rotation steps, each row followed by its count of steps
The counts run from 0 to 412.
[-16  35 -18   9  10 -10  21 -10  -7   8 -13   0   6 -32  -6  -3  -5 -14
  11  14 -17 -13  13  16   0   9  -9  -1  15  22  -9  23 -18  22  -8 -17
   4 -23   2  -5   0   1 -10   3   1  -7  -6  -2  14   7 -18  -7   5   2
  24   7  10  13 -21 -14  -2  -2   2  28  -7   5  -3   7   5   6  -4   5] -> 215
[-24  20 -12  -2   6 -13  17 -11   1   6  -9  21  -1 -26  -7   2  -3  -1
  20   7 -27   5  20  16  -7   4 -11  11   6   0   6  14 -24  30 -12 -32
 -10   5   3  13 -11   7 -12 -16 -26   0   1   2  18   7  -5 -13 -16  10
  12   7   5  12 -17  13  -3  -3  21  24   4   3  -7  10   5  -1   4 -10] -> 125
[-20   5 -14  -4   4  -6  19  -3   3  -2 -17   8   1 -38   3  13  -8 -15
   9   1 -22 -14  19   7   3   3   1  15   1   1  24  18 -26  21 -17 -17
  -4 -25   2   7 -12  12 -13  -7 -11  15  14  -5  14   2   8  -5  -9  17
   7  12   3  16 -16  22  -9  -8  17  10  16   1   6   7  12   2  16  12] -> 397
[-29  27 -11   2  -5   7  22 -10   1  17  -7   2  -3 -19  -7   4 -19 -19
   8   3 -10 -14  27  10  -2  10   3   6  13   8  16  25 -28  16 -11 -12
  -3 -25   6   4  -4  10 -18  -3 -10   4  -6   8   9  12   0   6  -5  17
  12   4   4  19 -30   4   5  -2   3  10  16  -2  -6  12  -3  16  21  18] -> 289
[-28  22 -23  -2   6  -4  24 -12  -9  -3 -20   2  -5 -42  -3   7  -4  -7
   1   8 -25 -12  10   4  -7   3  -1  -4  11  12   0  24 -18  11 -20 -13
  -8 -33   5  -2  -1  -3 -11   4   6  -1   1  -8  12   7  -1 -15   5  15
  11  13  19   3 -14   5 -12  -4  12  18   1  10   7  11  13  13  -1  13] -> 403
[-15  32 -22   5 -12  -1  24  -3  -8   9  -8   2  17 -20  -9   5 -10 -23
  18  14 -11 -20  23  15 -10   2  -2  13   8   4  10  13 -21  26 -15 -18
  11  -2 -11  11   9   5  -1   1 -17   2   1  -8  32  -2 -14  -1  -5  -1
  10   9   3   8 -33  10 -10  -6  11  15   0  10  -5  11  -2   6  19  -8] -> 29
[-22  10 -18   1   4  -8  25  -6   2  -8 -13   7   3 -41   3   8  12 -16
   7   4 -22 -13  12   3  -4   1 -10  11  -1  12   7  23 -29  19 -19 -16
   0 -26   2   1 -12  -3  -9  -5  -4  10  17 -10  13  -3   2 -11  -5  13
  13  13   5  12 -12  18 -15  -7  10  20  10   8   6   7  15   2   7   4] -> 53
[ -9  30 -18  16   0 -10  13  -7  -1   1 -11   6  15 -27  -7   3  -4 -20
   0  13 -22 -14  32  15   1  11  -4  15   9   4  -5  15 -15  33 -23 -22
   0 -22   9  -5   2   8  -2   1 -13 -10  10  -1  19 -21   1   4   3  -2
  17  16  -6  13 -32  -3 -12  -4   3  18  -1  -4  -2  -5  10   0   1  -7] -> 354
[-23  20 -11  10   9 -11  17 -12  -6   7 -18  13   9 -24 -18  15   2  -3
  11  -3 -22 -19  22  15  -1   0 -13   9  13  13   6  12 -23  23  -9 -30
 -12  -8   7   5 -12  10 -24 -17 -26 -14   5   6   4   9   4  -5 -11   3
  18  16  -4  11 -12  10  -6  -3  13  25   2   6   0  -1   6   0  -2  -7] -> 70
[-26  25 -15   6  14  -5  20 -17  -8   0 -22   2  -7 -34 -10   0  -3  -4
   7  10 -26  -3  21   1  -9  11   7  -3  16   9  -5  26 -14  13 -26 -18
 -10 -27   3  -1  -3   2 -10   0  -2 -19  -6   4   4  -1  -3 -10   9  10
  19   7  17   9 -11  -1  -3   0  16  19  -6  15  -2  14  17  10  -2   4] -> 62
[ -8  28 -13   8   3   6  26 -17   4   3 -23  15   0 -31  -9  11 -17   2
  19  16 -23   5  19  14 -11   7  -7   7  13  -2   7  15  -7  29 -11 -32
  -2   3  -1  -7  -1   3   1  -1 -14  -5  -9   7  15   8   2 -19  -2   2
  14  12  16   6 -26  11 -11  -1  13  20  -2   5   0   2   5   3  -3  -8] -> 121
[-16  10 -25  15   9  -6  15  -7 -10  -1 -20   4  15 -34  -4  16 -11 -15
  29   6 -14  -5  18   9   3   1   1  19  12   7  20   8 -25  26 -11 -21
  -2  -6  -4  19  -2  12  -2  -6  -8  14  12  13  20  -2 -12  -3   2   7
  18  14  13   9 -12   9  -5  -6  10  14   2   3   1  16   5  -8  14  -7] -> 318
[-14  18 -25   2  -1   4   1 -11  -1   9 -22   1  -8 -33  -8  11 -18  -5
  10   6 -29 -13  26  -2  -5   4   8   3  11   3   6  23 -26   9 -17 -19
  -8 -25   1  -6   0  12  -9   7  -9 -16  -7  -3  18  -7   5   0   8  12
  17  15  20  -5 -28  15 -19   3  12  11  -3   2   8  14  15   9  -1   5] -> 194
[-14   8  -5   9   1 -10  12  -5  11   5  -4  18  -5 -36   4   4   4 -11
  10  -6 -21  -7  23  16  -3  10 -10  14   6  10   3  27 -38  24  -6 -25
 -10 -21  14  -8 -20  12 -14 -14 -18   1   3  -1   6   4   6 -12 -19  13
  18  13   3  12 -15  17 -10   1   4  17  10  -4   3   6   9   3   9   3] -> 340
[-15  28   0  22   2  11  29  -8  -6   3 -26  12   8 -39  -6  14 -12 -16
  -1  -1  -8  -5  29  25  -2   8   8   3  24  13   3  24  -6  30 -18 -14
  -2 -13   7   1  -9   4  -3  -8  -8  -6  -7  14   6   6   4 -14  -1  -2
   4  21   6  11 -19   2  -2  -5  -3   5   5   4  -7  -2  -3  12   9  14] -> 362
[-36  27 -26  12  -6   0  23 -10 -11   3   8   4   5 -18 -13   0   4 -13
  11  14 -10 -18  35   7 -10   2  -7   3  12  15   4  19 -30  20 -12 -13
   0 -25  10   3   4  -4   1   1   4   6  -4   2   5   0  -7   5  -5  21
  25   5  10   8 -26   4 -12  -4  -5  18   4   7  -3   8   5   3   3   4] -> 294
[-32  14 -24   1   7  -5  21 -11  -6  -4 -20   9  -7 -39   0   7  -5 -10
   2   7 -24  -8  14   1  -8   5  -1  -3  10  13   2  26 -23   9 -19 -11
 -11 -32   8   3  -3  -3  -7  -1   6   4   6  -3   9   5  -2 -13   6  20
  12  14  23   3 -18   8 -15  -3   6  16   7   3   5  14  17  12   1  14] -> 402
[-13  27 -21  14   3  -6  24  -4  -9  -3 -17  -7  24 -23 -10   5  -1 -27
  10  15 -14 -21  26   8  -4   4  -4  16   8  11  10  15 -15  25 -22 -15
   8 -12  -8   9   6   1  -8  -5 -13   0  11   2  23 -16  -7   2   5  -2
  18   9  -9  19 -25   6  -8 -10   6  12   1  10  -5   3  -1   2  15 -10] -> 164
[-13  17  -7  26  -8   8  23 -11   1   2 -11  14  16 -27  -8   9   2 -12
  -5  -3 -13 -16  33  11  -1   7  -5  13  16   9   2  18 -21  31 -22 -21
   0 -25   5 -12 -10  18  -1 -10 -15  -3  -1   6   5 -10  16   3  -9   4
  10  16  -4  11 -27  11 -17  -2  -4  11   6   0   2 -15   5   1   7   4] -> 148
[ -9  38 -18  12  -6  -7  17  -7  -2   7  -8   5  12 -26  -6   1  -4 -19
   0  12 -20 -22  27  18   2  11  -7   8  13   3  -1  13 -13  32 -22 -24
   6 -19   9  -8   2  10  -3   0  -6  -8   5  -7  15 -17  -1   1  -1  -1
  15  13  -3  15 -31  -9 -11  -4   9  20  -1   1  -1  -5  13  -1  -1  -3] -> 353
[-26  21 -27   9 -13   1  20  -5 -12   3   2  16  14 -27  -4   8  -4 -12
  20  11  -7 -12  28  15  -7  -6  -3   4  13   9   6  12 -30  28 -12 -19
   5  -9   7   8  -4   4  12   3  -2  14  -2  -3  22   0 -10   2 -13  20
  15  13  16  -3 -28  14 -16  -5  -3  13  -4   3  -3   9  -1  -2   8   1] -> 239
[-12  13 -15  15  -6   1  18 -11   0   7  -6  22   2 -34  -4  15  -2  -4
  16  -1 -19  -3  19  14  -1   4  -7  15  16   2   7  12 -31  31 -16 -34
  -4 -11   7 -14 -11  20   1  -7 -14   2  -2   4   0  -4  11 -10 -20   5
  10  20  11   3 -19  15 -14   0   5  16   2   1  10   1   9  -9  -1  -2] -> 337
[-18  32 -14   9  -2  -3  25  -8  -4   3  -5   3  15 -22  -3  -9  -4 -15
  19  17 -13  -8  13   9 -15   4 -10   2   8  15   0  26 -26  20  -6 -17
   8 -11 -10   6   3  -9  -4  -2  -9   2 -10   3  22   9 -16  -4  -1   6
  23  -1   4  18 -31   1 -11  -4   3  24  -1   6 -15  11  -1  13  12  -5] -> 26
[-12   8 -11  18  -2  -3  12 -10   5   5  -9  21   5 -32  -1   9   1   1
  15  -3 -19  -3  17   9  -2   4  -9  14  14   8   2  21 -36  28 -12 -32
  -4 -17   7 -14 -14  19  -5 -10 -15   1   0   5   5  -4  12  -8 -17   9
  15  17   9   4 -16  16 -18   2   2  17   2  -2   6   0  10  -4   2  -4] -> 338
[-31  29 -26  18   2   6  31 -11 -12   2 -21   6  15 -20 -10   8 -11  -8
   9  17 -10 -14  23   8  -3  -1  -9  -8  19  19   7  18 -17  21 -14 -12
   2 -28   5   2   2  -1  -3   1   9   4  -5  10  15   6  -6   9  10  16
  21   9   9   8 -29  -6 -15  -4  -5  16   0  -1  -3   2  -1  10   0   8] -> 158
[-28  22 -21  13  10  -8  20 -12  -7   6 -19   9   1 -32  -3  10 -15 -14
   6   8 -14  -6  22  16  -2  16   0   0  21  25   4  25 -17  17  -5 -11
 -11 -23  12   2  -3   1  -7   0   1   5   5   7   0  13  -6  -8  10  11
  13  11  19   5 -18  -9  -6  -3 -10  21   5  -4   0   5   7  10  -3  13] -> 212
[-14  35 -18   9   2  -5  31  -5 -10   2 -14  -5  20 -25  -9   5   2 -23
   9  14 -13 -27  16  12  -5  -2  -9   9   9  10   4  12 -13  26 -18 -18
  14 -13  -5   5   2   0  -6  -1  -5  -1   4  -2  27  -7 -10   1   1  -3
  17  10  -9  21 -21   3  -3  -9   8  17   1  11  -3   3   0   3  13  -3] -> 163
[-29  16 -23   6   5  -9  23  -7  -4  -1 -29  18   9 -37   1  20 -11 -14
   9   1 -17  -2  14  10   2   6   3  11  15   8  13  15 -18  22 -21 -17
  -9 -13   7  13  -9   9  -8 -14 -11  16  20   3  13   6  -4 -11   0   9
   2  18  15   9 -12   7 -10  -9  13  10  14   1  -1   5  11   3   9   5] -> 264
[-30   9 -24   4   8  -4  13  -6  -4  -2 -21   9   0 -38   2  11  -9  -9
   6   4 -23  -7  16  -2   0   5   7   1  11  15   6  24 -25  11 -16 -12
 -11 -35   2   3  -2   3  -6  -2   3   8   7   1  10   0   1  -4   8  19
  15  11  22   6 -17   8 -18  -2   8  11   5   1   4  14  17   8   7  10] -> 401
[-20  28 -19  -2   5  -6  32 -11  -3   5 -23   5  -2 -35   2   6  -5 -14
   4   6 -20  -5   0   9 -11  11  -4   2  14  14  -5  30 -21   9 -15 -16
  -3 -18  -3  -4  -4  -1 -13  -1  -6   1   3  -3   7  17  -6 -23   1   1
  10  10  16  10 -16  -1 -13  -7  12  23   2  11  -4   8  13  18   6   6] -> 269
[-15  11 -10   4   0  13  18 -13   8  -4 -13  11  -4 -31  -7   1 -15  -4
  16  10 -21  -1  27  -1 -11   3  -1   4   3   2  13  30 -23  15 -13 -21
  -5 -19  -3  -2  -2   3  -4  -3 -16  -3 -17   8  18   4  12  -4  -2  23
  20   6   9   9 -32  30 -19   3   7   9   9  -1  -3   6   2  13  11   4] -> 42
[-20  21 -19  21  -1 -18   9  -7 -14   6  -6   6  12 -23 -12   7   1 -20
  12   2 -17  -9  37  19 -11   5   5  14  12  15  -4  19 -23  23 -13 -18
 -10  -1   8  13   0  -1  -2 -10 -22 -16   7   9  11  -5 -12  -3  -1  -5
  16  13   1   2 -24   4  -8  -5   0  14   1   8  -8  10   2   5   4 -12] -> 222
[-17  16  -4   5   7   5  15  -8   2   1  -9   0  -7 -32  -5   0 -13 -12
  15  12 -14  -6  35  17  -3  -2   5  -1   4   9  18  31 -20  27  -9 -11
  -1 -20  10  10  -9   1  -7   0  -4  -2 -16   7  21   7   0  -1  -4  24
  18   9   2  17 -27  14   7   0   4  10   7  -1  -2  13  -9  10  10  18] -> 99
[ -8  13 -15   2  -1   3  13  -2   2   5 -12  -2  -2 -42   6  11  -8 -20
  11   0 -24 -15   9   0  -6   8   7  20   1   3   9  31 -37  15 -17 -18
   5 -30  -8  -8  -5  11 -12   5  -5   1   1  -6  12  -3   2 -12  -2   3
  12  12   9  13 -20  13  -8  -1  10  14   5   9  11  15  16   6  18   5] -> 190
[-24  14 -25   4  -6   4  22  -6 -13  11  -8   9   9 -25  -8  24  -9  -5
  30   3 -12 -12  17   7  -2  -3  -2  18  16   2  22   5 -33  27 -14 -28
   3  -6  -7  11  -3  14  -1  -1 -11  15   5   2  13   1  -4  -1 -14  13
  11  14  15   6 -17  16 -11  -1  12  12   5   8   4  17   4  -9  12   1] -> 183
[-18  11  -6  18   0  -2  19  -9  10  -5 -11  15   6 -27  -5   4   2 -13
  -4  -2 -20 -11  32  11  -4   7  -6   6   9  17   3  30 -22  23 -15 -12
 -10 -24  10  -3 -12   7 -13 -15 -18  -7   2   7   4  -1  12   2  -7  11
  16  13  -9  15 -26  17 -17   0  -3  13  13  -4  -6  -8   0  12   8   2] -> 150
[-26  15 -16  -1   2   4  21 -15  -5   5  -2   3   2 -22 -11   7  -9 -10
  29   7 -19  -7  21   4  -9   1  -2  16   6  -4  23  12 -30  25 -11 -29
  -1  -4  -6  15  -4   8  -7  -5 -16  11  -5   4  16   5  -7  -4 -11  18
  14  -1   7  16 -21  15   3  -7  20  12   7   6  -2  20   2  -4  18  -1] -> 181
